Some points:
Array([  6., -23., -55., -10.,  20.,  56.,   7.,  18.,  53., -37.,   0.,  20.,  55.,  -4.,  56.,  82.,  42.,  61., -67.,  -8.,  32., -15., -52.,  29.])
Array([-15., -11.,  28.,  -8.,   6., -29., -29.,  38.,   4.,  14.,  14., -14.,  46.,  54.,  28.,  38.,  51., -19.,  35., -35., -40.,   3.,  10., -17.])
Array([ -4.,   5.,  -5.,  29., -24., -57., -12., -34.,  -5.,  18.,   2., -12., -14.,  -3., -57.,  -2.,  15., -12., -14.,  43., -31.,  -7.,  46.,  45.])
Array([ -7.,  -8.,  -8.,  12., -18.,  -8., -13.,   4., -12., -14., -20.,  -3.,  -7.,  -9., -11.,   8.,  -4., -23., -28.,   5.,  27.,  12.,  46.,   7.])
Array([ -3., -18.,  16.,  -8.,   6., -19., -11.,   4.,  -7.,  -5.,  10.,  14., -24.,  -2., -11.,   3.,   3.,  -4.,  33.,  49.,  56.,   8., -26., -29.])
Array([ -8., -28., -16.,  17.,  -1.,  -2., -15.,  12.,  -2.,  -7., -16., -10., -15., -34., -25., -14.,   9., -10.,  -3.,  18.,  45.,  23.,  23., -29.])
Array([-23.,  -6.,  33.,  31.,  85.,  37.,  31.,  21.,  46.,  88., -47.,  53.,  31.,  -1., -52.,  -4.,  -9., -37., -26.,  16., -16., -14., -41.,  21.])
Array([  3.,  -3., -13.,  -8., -21.,  -6.,   1., -10.,   1., -22.,  -5.,  -4., -10., -15.,  -2.,  -5., -15.,   7., -21.,  16., -11.,  19.,  39.,  35.])
Array([ 10., -16.,   2.,  -9.,  12.,  -6., -23.,   0.,  -7., -14.,  14.,  21.,  43.,  19.,  48.,  42.,  28.,  18.,  21.,  -1., -11., -13., -13., -12.])
Array([-22.,  25., -17., -31.,  24.,  -9., -19.,  -4., -43., -11., -27., -35.,  38., -15., -25., -15., -18., -16., -11.,  39.,  72.,  20.,   1., -14.])
Array([  4., -42.,   5., -25.,  -2., -58.,  -3.,  69., -19., -55., -44.,   5.,  11., -45., -24.,  14., -10.,  25., -34., -26., -58., -13.,  -3.,  93.])
Array([-16.,  -4., -10.,   2., -25., -20.,  22.,  -2.,  -7., -18.,   0., -16.,  -7., -11., -27.,   3., -18.,  -9., -14.,  15.,  20.,  21.,  30.,   3.])
Array([ -2.,   7.,  29., -20., -11.,  11., -25., -12.,   7.,   8.,  10., -22.,  21., -20.,  21.,  -5.,  77.,   9.,  63.,  29.,  -6., -32., -22.,   3.])
Array([ 28., -24., -37.,   4.,  15.,  40.,  55.,  95.,  19.,  88.,  89.,  28.,  29., -15.,   8., -47., -23.,   1.,  13., -82.,  13., -10.,  -9.,   0.])
Array([ -4., -16.,   7.,  10.,  -2., -13.,  -8.,  -1.,  -6., -10.,   1.,   3.,  -1., -26., -27., -18.,   5.,  -7.,  25.,  59.,  58.,   3.,  -8., -28.])
Array([-21.,   7., -49., -55.,   0., -15.,  56.,  -2.,  -2.,  10.,  28., -17.,  81.,  48.,  23., -39.,  16.,  33., -17.,  -2., -37., -37.,  26., -61.])
Array([ 17., -38.,   3.,   7.,  17., -53.,  67., -82.,  18., -63., -12.,  15.,  21., -27.,  39., -35., -61.,  22.,  88.,  22.,   5.,  18., -19., -29.])
Array([-16., -17.,  -4.,  14.,  -3.,  -3., -25.,   3.,  -2., -29.,  -2., -11.,  -7., -12.,  -7.,   1., -17.,  -7., -17.,   3.,  -7.,  16.,  56.,  13.])
Array([-10.,  18.,   9., -42., -19.,  24., -17.,  15., -32.,   9., -27.,  38., -43.,   9.,   5., -49., -16.,  12.,  -2.,  34.,  33.,   4.,  19.,   9.])
Array([  7.,   7.,  17.,   7., -61.,   2.,  14.,  -9.,  -7.,   5., -28.,  49., -38.,  30., -22.,  38., -56., -45.,  22., -22.,  28., -16.,  70.,  10.])
Array([  3., -25., -10.,   7., -10.,   9.,  30.,   9.,  20.,  20.,  11.,  29.,  84.,  41.,  14.,  11.,   3., -16., -18.,   0., -31.,  -7.,  -8., -11.])
Array([ -8.,   6., -20., -28.,  26., -13.,   0.,   9., -23.,   6.,  10., -17.,  25.,  21.,  20.,   3.,  46.,  32.,  58.,   4., -20.,  -3., -16.,   6.])
Array([-127.,  -58.,  -47.,   -2.,   -9.,  -45.,  -49.,  -42.,   37.,   -4.,  -24.,  -27.,  -78.,  -21.,   44.,  -49.,  -41.,  -49.,  -59.,  -70.,  -56.,  -68.,  -86.,  -13.])
Array([ 44.,  84.,  49.,  21.,  29., -25.,   8.,  19., -12.,  12., -43., -82., -13., -40.,  13.,  22.,  28., -34., -37., -59., -17., -42., -17., -24.])
Array([-20.,   1., -24., -10., -17., -11.,  10.,  -2.,   3., -27.,   0.,  -8., -24., -10., -17., -32.,  17.,  11.,  -6.,  -9., -24.,   3.,  54.,  25.])
Array([  2., -15.,  22., -57., -23.,  36.,   4., -39., -12.,  47., -57., -17.,  11.,   7.,  12.,  -1.,  29.,  43.,  43.,  30., -31., -19.,   2., -69.])
Array([106.,  32., -38., -51.,  40.,  -4.,   3., -30.,   2., -27., -21., -43.,   4.,  -7., -53., -31., -28., -36.,  -3., -58., -25., -71., -67.,  -6.])
Array([-51., -59.,  46.,  53., -50.,  55.,  60.,  -1.,  -9., -66.,  -8., -37., -22.,  50., -37.,  29.,  41.,  31.,  52., -12.,  19.,  59., -88.,  -7.])
Array([ 27., -10., -29.,  33., -57.,  14.,   0.,   0.,  -8.,   0., -27.,  24.,  40.,  21.,  39.,  29.,  22.,  12.,  11.,  10.,  14., -82.,  -9., -16.])
Array([ 11., -20., -40.,  42.,  10., -31.,  -1., -12.,   8.,   4., -15.,  18., -18., -16., -32.,   4.,  -1.,   8.,  64.,  37.,  47.,  -7., -16., -26.])
Array([ 22., -81., -10.,  -4.,  -3.,  89., -18., -30., -75.,  -9.,  65., -90., -15.,  41., -39.,  16., -47., -61.,  -5.,  19., -62., -29.,  22.,  80.])
Array([  3.,  33., -76.,  71., -32., -22.,  12., -79., -29.,  79., -22.,  32.,  58.,  38.,  58.,  29.,  80., -31., -10., -55., -15.,  67., -10.,  17.])
Array([  70.,   -4.,   18.,   31.,  -32.,   -5.,  -23.,   12.,  -11.,  -22.,  -44.,   18.,  -43.,  -31.,  -54.,   34.,  -35.,   24.,  -31.,  -46.,  -64.,  -35.,  -24., -100.])
Array([-13., -29.,  16.,  17.,  26.,  14.,  22.,  14.,  37.,  58.,  12.,  33.,  86.,  22.,  -5., -12., -13., -20., -40.,   8., -14., -14.,  -6., -13.])
Array([  9.,  89.,  19.,  36.,  29.,  20.,  21.,   4., -15., -18.,   8., -17., -39., -22.,   1.,  -6.,  -9.,  16.,  -7., -21., -52., -37., -11., -20.])
Array([-11.,  91.,  32.,  34.,  44.,  14.,  58.,  53.,  12.,  30., -58., -39., -47.,  48.,   1.,  -3., -35.,   1., -26., -12., -22.,   6., -30.,  15.])
Array([ 23.,  82.,  70.,  27.,  33.,  37.,  66., -64., -56., -19.,   1.,  30., -11., -12.,  30.,  -2., -35.,  -3., -51., -25., -10.,   5., -31.,  -3.])
Array([ 17.,  10.,  -4.,  -3.,   7., -35.,   9.,  12., -16., -20.,  17.,  -9., -17.,  30.,  33.,  -8., -46., -37.,  24.,  42.,  86.,   7., -33.,  21.])
Array([-25.,  27.,  21.,  52.,  52.,  43.,  48.,  24.,  41.,  86.,  45.,  18.,   5., -16., -23.,   2.,  -2.,  10., -17.,  22., -29., -22.,  12.,  -6.])
Array([  0.,  29., -20., -50.,   2.,  60., -28.,  -5.,  32.,   4., -25.,  -3., -22., -18., -23.,  19.,  46.,  -2.,  66.,  -2.,  61.,  59., -39.,   7.])
Array([-13.,   4.,   3., -15.,   1., -19.,   5.,  10., -27., -21.,  28.,  15.,  -8.,  72.,  30.,  46.,  31.,   7.,  18.,  37.,  17., -53., -21., -22.])
Array([  1., -25.,   8.,   5.,  19., -19.,  -7.,  -1., -27., -10.,  10., -24., -20.,   0., -26.,   1.,  32.,  16., -70.,  29.,  54.,  13.,  21.,  -2.])
Array([ 61.,  28.,  12., -40.,  44.,   8.,   6.,  10.,  62., -21.,  70.,  18., -53., -35.,   2.,  33.,   9., -81., -65.,  38., -92.,  82., -37., -82.])
Array([-24.,  50.,  21.,  93.,  85.,  48.,  36.,  33.,  54.,  19.,  38.,  13., -14., -22.,  -2.,   0., -27.,  23.,  18., -22., -28., -32.,  23.,   2.])
Array([-22., -12., -10., -38.,  81.,  -4., -46., -19., -49., -25., -21.,  50.,   2., -29.,   1.,   4., -35.,  -4.,   8., -21.,   5.,  38.,  44.,  24.])
Array([-18.,   5., -13., -12.,  -8., -32.,  14.,   5.,  -4.,  -9.,   0., -25., -24.,  -3., -10.,  -3.,  -8.,   8., -14.,  29.,   9.,  38.,  28.,  12.])
Array([-29.,   4.,  64., -29., -38.,  14., -11.,  11.,  41.,  31.,  41.,  44.,  91.,  46.,  21., -21., -23.,  26., -42.,  -9.,   9.,   0., -23.,  -7.])
Array([-18.,  -2.,   8.,   5.,  -4., -30., -15., -28.,   4., -23.,  20.,  -7.,   5., -33., -27.,  21., -14., -11.,   5., -29.,  -2.,  21.,  45.,  43.])
Array([  5.,   5., -23., -15., -56.,  18., -17.,  51.,   7.,  22., -15., -17., -23., -80.,  88.,   5., -34., -61.,  22.,  66.,   1.,   8.,  35.,  17.])
Array([-13., -37.,  13., -27.,  24.,   5., -27., -43., -55.,  26.,  43.,   0., -58., -22.,  -5.,  31.,  -5.,  33., -30., -50.,  38.,  -4.,  51., -15.])
Array([  3., -19.,  42.,   6.,  -4.,  -5., -41.,  39., -15., -10.,  -4.,  18.,  16.,  29.,  64.,   6.,  16.,  13.,  74., -24., -13.,  -3.,  -5., -12.])
Array([  2.,   0., -23.,   2., -15.,   4.,  15.,  -2.,   5., -13.,  24.,  -2., -23., -20.,  -5.,   4.,  31.,  13.,  45.,  44.,  46.,  -2., -33., -10.])
Array([-19.,  35., -47.,   3.,  20.,  75., -56., -18.,  65., -95., -32.,   9., -10.,  63., -32., -34.,  -8.,  -4.,  -1.,  -4.,  20.,  15.,  73., -12.])
Array([  6., -36.,  20.,  -5.,  -5.,  10.,   7.,  10.,  13.,  54.,  -7.,  14.,  82.,  41.,  -1.,   3.,   4., -30.,   9., -36., -33.,  32.,  -7., -15.])
Array([-20.,   3.,   9.,   6.,   6., -10., -29.,  -1., -24., -17.,   3.,   5.,  30., -10.,  19.,  24.,  41.,  24.,  46.,  22.,   1., -10., -17., -14.])
Array([ -2.,   1.,  -4.,  -4.,   6., -25.,  -5.,   1., -16.,  -1.,  18.,   9., -28.,  -3.,  15.,   8.,   8.,  -4.,  55.,  44.,  46.,  -3., -34., -13.])
Array([-13., -36., -61., -26., -17.,   3.,  46.,  55., -74.,  -6., -22.,  22., -48.,  -9., -12., -42.,  22.,  -2., -25., -17., -15.,  29.,  24.,   4.])
Array([ -6.,  -6.,  -5., -11.,  -4., -22.,   0.,   8., -11., -25.,   0.,   1., -18., -11.,   0.,  -2., -29.,  22.,  -9., -17.,  -8.,  42.,  37.,  33.])
Array([  5.,  10., -41., -32., -23., -43., -65., -17.,  38.,  76.,   4., -35.,  -2.,  60.,  -1.,  69., -72., 106.,  33.,  21., -17.,  29., -35.,  -5.])
Array([ 54., 100.,  14.,  70., -43., -13., -98.,  16., -34., -31.,  51.,  32.,   8.,  -3., -40., -95.,   6.,  -1., -43., -25., -35.,  24., -72., -19.])
Array([-32.,  32.,  24., -74., -77., -38.,  27.,  -5.,  52., -16.,  30.,   2.,   1., -33., -60.,  30.,   6., -38.,  -3., -47.,  39., -40.,  36.,  41.])
Array([ 13., -24.,  30.,  22., -36.,  34., -12., -24.,  -5.,  13.,  -7., -92.,  26., -64.,  27., -39., -42.,  22., -30.,  -9.,  70.,  44.,  21.,   6.])
Array([ 16., -13.,   5., -29., -44.,  22.,  -9., -53.,   8., -12.,  -7.,  50., -34., -32.,  -5., -27.,  20.,  20., -30.,  24., -65., -29.,   2., 109.])
Array([ 81., -67.,  39.,   6.,  27., -51.,  -6., -13.,  66.,   5., -26., -15., -76.,  49.,  40., -73.,  55.,   5., -25., -15.,  27.,   4.,  71.,  30.])
These points spread out most along one direction. Take the direction at right angles to it along which they spread out most. Go by this last direction. How far along it is each point below, from 0 to 99? The average is 50, and the first point in the table lies past the average. One standard deviation of the points above along it is 16.
Array([ 10., -16.,   2.,  -9.,  12.,  -6., -23.,   0.,  -7., -14.,  14.,  21.,  43.,  19.,  48.,  42.,  28.,  18.,  21.,  -1., -11., -13., -13., -12.]) 71
Array([ -6.,  -6.,  -5., -11.,  -4., -22.,   0.,   8., -11., -25.,   0.,   1., -18., -11.,   0.,  -2., -29.,  22.,  -9., -17.,  -8.,  42.,  37.,  33.]) 42
Array([-25.,  27.,  21.,  52.,  52.,  43.,  48.,  24.,  41.,  86.,  45.,  18.,   5., -16., -23.,   2.,  -2.,  10., -17.,  22., -29., -22.,  12.,  -6.]) 40
Array([-24.,  50.,  21.,  93.,  85.,  48.,  36.,  33.,  54.,  19.,  38.,  13., -14., -22.,  -2.,   0., -27.,  23.,  18., -22., -28., -32.,  23.,   2.]) 32
Array([  1., -25.,   8.,   5.,  19., -19.,  -7.,  -1., -27., -10.,  10., -24., -20.,   0., -26.,   1.,  32.,  16., -70.,  29.,  54.,  13.,  21.,  -2.]) 46
Array([-21.,   7., -49., -55.,   0., -15.,  56.,  -2.,  -2.,  10.,  28., -17.,  81.,  48.,  23., -39.,  16.,  33., -17.,  -2., -37., -37.,  26., -61.]) 65
Array([ 23.,  82.,  70.,  27.,  33.,  37.,  66., -64., -56., -19.,   1.,  30., -11., -12.,  30.,  -2., -35.,  -3., -51., -25., -10.,   5., -31.,  -3.]) 24
Array([  3., -19.,  42.,   6.,  -4.,  -5., -41.,  39., -15., -10.,  -4.,  18.,  16.,  29.,  64.,   6.,  16.,  13.,  74., -24., -13.,  -3.,  -5., -12.]) 71
Array([  3.,  -3., -13.,  -8., -21.,  -6.,   1., -10.,   1., -22.,  -5.,  -4., -10., -15.,  -2.,  -5., -15.,   7., -21.,  16., -11.,  19.,  39.,  35.]) 42
Array([  70.,   -4.,   18.,   31.,  -32.,   -5.,  -23.,   12.,  -11.,  -22.,  -44.,   18.,  -43.,  -31.,  -54.,   34.,  -35.,   24.,  -31.,  -46.,  -64.,  -35.,  -24., -100.]) 24
Array([ 28., -24., -37.,   4.,  15.,  40.,  55.,  95.,  19.,  88.,  89.,  28.,  29., -15.,   8., -47., -23.,   1.,  13., -82.,  13., -10.,  -9.,   0.]) 49
Array([ 54., 100.,  14.,  70., -43., -13., -98.,  16., -34., -31.,  51.,  32.,   8.,  -3., -40., -95.,   6.,  -1., -43., -25., -35.,  24., -72., -19.]) 22
Array([ 44.,  84.,  49.,  21.,  29., -25.,   8.,  19., -12.,  12., -43., -82., -13., -40.,  13.,  22.,  28., -34., -37., -59., -17., -42., -17., -24.]) 21
Array([-19.,  35., -47.,   3.,  20.,  75., -56., -18.,  65., -95., -32.,   9., -10.,  63., -32., -34.,  -8.,  -4.,  -1.,  -4.,  20.,  15.,  73., -12.]) 44
Array([ 17., -38.,   3.,   7.,  17., -53.,  67., -82.,  18., -63., -12.,  15.,  21., -27.,  39., -35., -61.,  22.,  88.,  22.,   5.,  18., -19., -29.]) 66
